(in the rows, 128 means zero)
A single turn carries every row of the set below to another of its rows. Some are shown first; where does it send the rows asked next?
vudo: [103 109 112  98 112 140 140 123 102 121 119 104]
zuduv: [ 83 100 112 119 122 139 139 128 121 122 126 119]
ribo: [114 134 146 154 145  85 138 118 106 138 145 156]
Butez: [117 119 155 144 132  93 136  99 111 140 137 161]
nugel: [104 124 112 108 116 138 138 131 115 118 116  92]
Gapuf: [ 86 109 115 104 115 142 138 126 110 117 121 113]
tuniv: [147 157 138 137 127 102 137 114  73 136 135 133]
volor: [116  91 106 121 123 131 142 123 116 133 126 105]
dofak: [ 98  91 108 126 126 133 141 127 123 130 128 114]
kudi: [110 128 139 133 137  80 123 100 121 134 149 155]
lep: [133 135 127 147 126  95 125  83 103 141 144 145]
dozap: [131 177 123 125 128 126 114 131  86 122 137 132]
Tedil: [ 85 105 119 115 121 122 141 122 133 121 122 106]
banu: [ 98 146 145 115 144  87 116 131 122 121 149 153]
moz: [ 96  99 113 128 120 122 144 110 131 128 122 105]
devi: [111 105 106 130 116 129 143 110 121 131 118  96]
zafo: [ 89 118 118 105 119 130 138 132 125 116 119 100]
sar: [142 138 139 153 137  89 140 110  90 144 143 142]
kig: [141 131 140 157 123 112 136  95  92 144 132 148]
rusoz: [150 155 136 145 122 131 129 119  79 136 127 137]
velep: [108 154 160 110 139 111 124 153 103 118 134 149]
faz: [108 170 136 111 140 111 112 146 105 115 143 141]
pibi: [115 118 106 120 114 137 141 120 113 126 115  90]
buto: [100 129 165 121 139  93 130 129 117 126 138 162]
zumo: [126 173 146 122 126 110 133 127  72 124 133 137]
Fer: [ 94 150 153 140 143  93 134 131 104 124 144 160]
giloz: [144 160 118 143 121 118 121  99  85 134 137 133]
vunu: [ 98 170 152 123 133 106 132 137  87 118 137 151]
bot: [119 100 108 106 115 135 141 122 105 129 122 100]
Sapo: [134 167 146 121 130 131 125 148  83 124 127 137]

volor -> dofak
devi -> moz
buto -> velep
Now find these:
lep -> kudi
zumo -> tuniv

A single turn carries every row of the set below to another of its rows. Some are shown first; where does it send the rows asked next?
Neli: [ 91 107 150 151 140 120 171 120 141 151 182 115 120 107 102]
losi: [116 126 125 168 145 132 181 149 129 130 148 118  94 104  97]
fivar: [ 79 149 178 167 144 151 155 148 127 126 141 121 128  70  87]
vegob: [ 64 133 135 166 145 144 126 133 126 144 157 119 181 106 119]
miki: [ 98 143 124 171 141 159 135 162 125 129 141 127 171 110 126]
Guvun: [ 84 114 137 162 146 114 175 120 134 146 166 111 101 102  88]
bom: [110 168 124 205 158 158 133 139 110 135 157 119 122 120 138]
zuleb: [ 52 121 137 164 150 116 149 108 128 152 160 105 137  99  90]
Gole: [ 60 115 145 157 143 125 143 114 133 154 175 114 156 104 106]
Fazu: [112 151 130 183 155 124 182 126 139 129 192 101 110 128 107]
zele: [ 82 151 112 180 149 152 136 156 115 127 122 119 161 105 113]
sav: [ 79 148 177 166 146 149 155 146 127 126 141 123 127  70  87]
situ: [ 51 139 124 175 152 136 129 126 118 142 139 110 168 101 102]
bam: [ 83 146 142 193 161 126 143  97 118 155 188 109 108 116 120]
Dur: [ 80 149 177 167 145 153 154 148 127 125 140 124 128  70  87]
nakek: [ 78 174 118 194 159 142 140 132 126 127 172 101 171 127 119]
Nen: [116 144 113 178 147 152 161 169 122 121 127 122 123 106 110]
karir: [ 79 148 178 167 145 151 153 147 126 125 141 122 128  71  87]
Pinu: [127 135 127 168 137 156 163 170 131 127 147 130 133 110 123]
Regak: [ 82 149 135 180 158 117 169 108 136 140 200  96 129 125 103]
manof: [108 176 113 194 157 151 154 149 127 118 165 107 152 128 123]
Lib: [ 69 156 138 197 162 136 125 102 113 154 176 109 132 118 127]
gelef: [ 67 159 131 186 161 125 148 109 131 139 189  96 160 125 108]
bomu: [108 145 139 193 158 133 156 113 120 147 183 114  88 119 123]
faror: [ 83 167 127 204 161 150 120 122 109 142 160 114 141 119 135]
sof: [124 117 139 159 138 137 179 149 139 135 167 125 109 109 110]
pefog: [122 165 117 189 155 141 174 148 132 118 176 108 122 129 116]
Bizok: [ 80 148 177 164 144 151 153 147 127 125 141 122 129  71  87]
Sanum: [122 157 129 201 158 148 152 134 116 137 167 119  96 120 132]
Zurok: [ 80 148 176 166 144 149 155 148 127 126 142 122 127  70  86]

Zurok -> Dur
Regak -> Fazu
vegob -> Gole
Now find these:
losi -> Nen
Sanum -> bom

A single turn carries every row of the set below to another of its rows. Some are shown first; where does it send the rows asked next?
Nog: [132 146 119 154 168 108 145 116 160 161 129 102 126 112 146 156]
Limi: [136 126 130 124 113 115 115 113 135 113 136 137 133  89 126 109]
gonap: [145 157 138 159 150 105 123 127 127 140 112 116 163 151 174 126]
ragig: [141 139 117 146 105 110 119 128 143 140 164 123 110 140 151  90]
Norin: [142 152 141 133 137 113 118 125 133 138 123 110 174 141 173 139]
Tul: [156 134 101 142 126 102 122 108 129 124 153 125 128 129 129  84]
gogub: [139 132 127 106 123 113 124 106 136 114 140 120 120  89 145 110]
revoz: [130 148 134 146 151 108 122 127 129 132 140 141  82 131 168  88]
nuv: [129 144 134 166 140 111 114 134 126 131 136 156  94 130 148  88]
Zumi: [141 137 107 117 129 103 119 130 128 129 148 109 122 132 135  77]
lupa: [155 136 104 152 116 105 121 107 136 130 158 130 123 132 135  91]
Dut: [135 137 113 119 119 105 118 138 132 135 152 109 115 138 143  79]
mon: [135 124 109 140 159 100 124 132 101 123 114 122 102 102 116 140]
dira: [135 143 139 146 140 112 112 133 129 141 114 116 181 142 160 131]
fonor: [144 142 126 164 125 109 129 124 124 130 141 137  82 115 146 165]
taza: [136 140 118 130 110 110 118 137 140 140 159 115 110 139 151  85]
Zuz: [136 146 137 156 144 109 115 136 126 141 109 120 175 145 160 125]
laru: [132 171 138 138 133 112 134 157 152 139 124 122 135 125 111 160]
rotar: [113 169 117 126 156 114 120 148 128 138  94  92 117 109 143 128]
gukif: [132 178 110 124 161 108 122 131 120 119  95 106 129 107 128 133]
bepe: [107 152 126 165 138 133 101 121 144 157 144 139 119 124 160 159]
zav: [123 157 130 139 180 110 122 150 132 146 137 138 132 146 114 150]
Sekeg: [147 129 106 158 155  98 130 118 106 122 120 132  97 103 121 147]
dilo: [150 137 115 169 138 102 131 114 115 126 130 139  89 109 133 157]
gemov: [148 161 138 149 148 108 125 122 131 139 118 113 162 151 180 131]
mas: [130 141 132 146 119 114 124 139 125 136 145 130  79 119 152 167]
pap: [151 134 100 129 130 103 121 119 125 125 148 116 128 129 128  79]
zag: [114 125 126 116 140 109 115 157 112 135 128 113  91 112 137 148]
zevo: [128 162 120 166 144 129 105 105 134 139 147 151 130 124 143 165]
biku: [129 134 133 166 125 112 108 134 127 126 134 162 113 118 126  92]
sazem: [150 138 112 155 108 108 119 114 142 135 164 129 116 138 143  93]
fim: [144 179 109 135 160 111 120 112 117 113 111 129 135 113 121 146]
Sazel: [139 141 127 105 139 110 129 106 135 121 143 115 102  99 165 105]
memag: [137 156 126 151 143 109 147 126 166 153 122  98 129 107 137 160]
vomez: [146 158 140 139 141 110 124 123 133 137 122 111 166 146 179 136]
fuz: [120 121 115 121 154 103 118 147 102 130 118 114  99 106 123 141]
teluf: [ 95 151 129 155 139 130 104 141 145 163 129 117 112 120 165 146]
zor: [121 147 122 148 193 108 129 133 136 156 139 130 129 141 130 149]
koga: [132 126 131 149 113 115 110 124 131 118 133 153 128 100 118 102]
vebe: [126 143 117 154 190 107 138 118 147 162 136 116 126 126 143 151]
nul: [135 164 135 143 129 111 143 143 163 145 119 106 132 112 124 161]
lupes: [143 172 113 152 152 120 113  98 124 121 132 147 137 120 126 160]
kelo: [137 145 140 136 135 114 114 130 131 139 119 114 181 142 164 135]
Delid: [141 150 136 161 149 106 117 133 126 142 109 119 169 150 166 123]
bif: [118 134 134 126 125 114 118 152 121 138 141 121  82 117 149 159]
Mir: [136 148 131 122 150 107 129 116 133 128 143 124  86 119 175  96]
piz: [126 167 137 135 156 111 126 159 140 140 131 134 137 139 107 155]
tinu: [ 97 158 124 138 146 120 111 152 137 157 107  98 111 114 159 133]

pap -> sazem
zav -> Nog
fonor -> zag
Now find these:
rotar -> lupes
kelo -> Delid
Sazel -> koga

A single turn carries every row of the set below to another of its rows. Some are shown first; where does it send the rows asked next?
daza: [147 117 122 115 126  92 119 142 146 114 162 128 129 145 138 162 133]
duz: [101 149 116 133 142 147 128 135 101 163 136 108 149 114 123 142 124]
Tef: [149 112 125 107 135  96 139 132 130  94 165 135 122 113 135 148 126]
bev: [153 107 112 117 114 155 147 133 130 158 111 119 129 155 106 130 138]
kip: [132 107 105 117 123 154 154 123 121 179 123 118 123 152 123 139 128]
lala: [137  99 106 124 107 158 155 109 132 149 121 128 138 149 109 119 128]
mutid: [155 142 108 122 135 138 109 142 101 134 119 106 152 139 115 123 155]
talir: [105 156 118 129 148 148 130 133 100 151 140 112 149 108 139 152 125]
Gula: [157 102 120 119 140 131 134 136 155 130 142 159 103 143 152 130 143]
mumiz: [140  96 125  99 128  97 147 125 133  99 162 138 129 113 125 139 123]
dutan: [126 122 117 139 129 145 150 107 118 129 132 126 176 103  97 125 143]
sodak: [128 133 118 137 131 146 147 119 110 136 129 128 174  96  97 124 135]
did: [138 122 121 113 134  91 120 133 141 111 169 134 122 126 145 163 130]
seka: [143 127 120 124 154 124 120 173  98 137 155 111 144 139 119 126 153]
zalop: [ 95 139 113 132 145 149 134 128  99 159 141  99 141 122 131 144 126]
kazad: [109 155 127 125 149 130 117 141 106 132 156 120 134 110 157 154 122]
lom: [149 115 110 131 116 154 141 122 130 161 115 119 127 168 120 133 138]
vol: [160 148 122 118 133 121 105 147 112 102 140 131 155 115 136 130 145]
Dadar: [144  96 116 124 120 138 155 130 165 121 153 158 119 134 149 129 129]
godes: [126 138 119 128 132 146 141 115 114 121 132 135 176  88 109 129 137]
siben: [153 156 109 119 132 141 108 148 103 125 125 114 161 122 124 131 145]
kured: [127 120 143 115 143 100 135 129 144 104 159 135 112 111 132 162 127]
gak: [151 148 105 123 132 137 110 145  98 143 122 114 161 127 113 123 145]
zilo: [123 109 116 123 127 159 156 108 122 168 117 123 116 150 122 130 126]
fuvo: [ 93 119 120 130 159 124 135 136 108 159 171 128 151 114 124 138 141]
sige: [121 135 134 131 136 131 142 116 122 106 152 145 164  81 127 136 129]
nize: [129 100 111 119 113 155 156 111 139 165 118 131 138 140 104 131 133]
Bepoz: [122 115 149 113 151  99 144 127 137 124 155 131 106 122 135 165 128]
rurir: [128 101 122 111 134 141 151 135 151 132 147 149  94 134 158 130 123]
suzem: [154 109 124 119 133 133 139 138 160 130 139 155 103 147 155 133 142]
mesar: [144  92 120 132 129 140 156 133 163 121 157 157 117 132 145 134 128]
Duda: [124  97 120 113 136 141 139 140 153 130 152 148  94 136 154 130 122]
tomu: [123 111 132 128 141 128 130 142 128 120 151 137 167 110  87 116 158]

tomu -> fuvo
mutid -> dutan
bev -> nize
Now find these:
Tef -> kured
lala -> zilo
sige -> kazad
Dadar -> rurir
godes -> talir
gak -> sodak
Gula -> mesar
mumiz -> Bepoz

A single turn carries every row of the set below to another of its rows. Some are shown first; where does it send the rows asked next?
gisi: [168 124 133 108 129 134 138 132 149 110  97 140 115]
zavuf: [134 109 140 134 110 126 139 156 133 137 118 117 175]
Luz: [125 143 142 142 141 132 149 153 120 109 160 113 145]
Teb: [104 120 156 100 137 154 120 113 146 121 124 114 112]
Vedo: [108 119 132 130 117 112 131 100 126 139 127 127  95]
kar: [142 153 133 101 131 138 108 124 166 107 135 128 142]
Kal: [129 122 131 129 129 114 121 129  98 152 149  98 142]
bime: [153 116 159 118 119 130 102 145 105 129 105 108 126]
Vozo: [110 134 146 105 117 152 140 106 124 120 106 158 123]
tasit: [158 138 121 120 126 131 150 114 146  87 149 128 146]
bigo: [104 133 135 108 127 135 135 119 152 125  88 132 126]
Fiz: [133 124 135 104 110 137 158 105 100 141 143 141 154]
bivi: [134 117 123 118 119 136 126 121 154 111 164 120  95]
zepu: [134 116 159 136 116 166 109 116 112 131 115 134 140]
Futen: [139 112 125 123 110 110 151 159 112 135 111 116 157]
pabe: [137 149 124 119 139 136 108 146 161 120 125 128 109]
kubep: [168 135 130 124 128 138 135 110 153  96 114 134 145]
rufot: [142 104 158 110 107 121 165 139 143 131 111 142 151]
kimu: [166 128 125 105 128 126 127 159 134 131 154 112 151]
beviv: [108 124 140 133 115 157 133 120 106 116 167 126 137]
dutek: [146 126 143 138 127 110 131 133 112 142  87 132 133]
boru: [137 110 134  99 103 107 147 121  99 132 155 108 121]
mun: [141 109 150 100 129 138 132 107 119 150 154  98 144]
zivap: [156 143 125 101 127 131 118 125 153 122 151 117 165]
moti: [153 128 104 113 128 120 166 129 137 113 155 125 126]
keto: [123 137 144 129 113 107 162 111 148 133 142 148 108]
rek: [142 124 130 127 105 134 122 107 172 108 155 130 130]
Gudi: [159 106 141 117 101 138 121 120 166 110 141 127 152]
soz: [123 151 141 128 115 104 131 137 121 115 122 138  91]
Zube: [104 124 158 112 132 135 104 148 121 111 109 119 114]
nisa: [128  84 154  97 105 120 143 139 110 122 121 119 140]
Bilan: [167  87 133 112 114 145 121 134 149 130 124 114 136]
lepu: [100 130 115 133 127 126 129 140 116 119 150  98 118]
sidaf: [148 131 147  91 111 107 152 117 106 135 157 120 143]
Segom: [160 116 173 120 121 142 113 117 112 117 106 118 128]
rosot: [123 156 159 137 112 112 120 129 135 116 147 139 101]
lasim: [134 131 153 122 107 139 133 152 114 138 124 150 170]
Kuvim: [111 109 132 111 115 132 126 123 136 126  86 121 108]
vulak: [108 134 136 121 124 105 157 150 107 102 144 130 123]
Rala: [152 144 164 149 143 138 119 140 127 127 107 125 135]
pala: [109 162 141 138 114 132 129 130 125 133 143 158 128]
Mifu: [101 122 119 136 130 139 149 118 124 110 154 101 133]

lasim -> Fiz
boru -> lepu
kimu -> moti
Now find these:
rufot -> mun
rek -> kar
vulak -> Vedo
rosot -> bigo

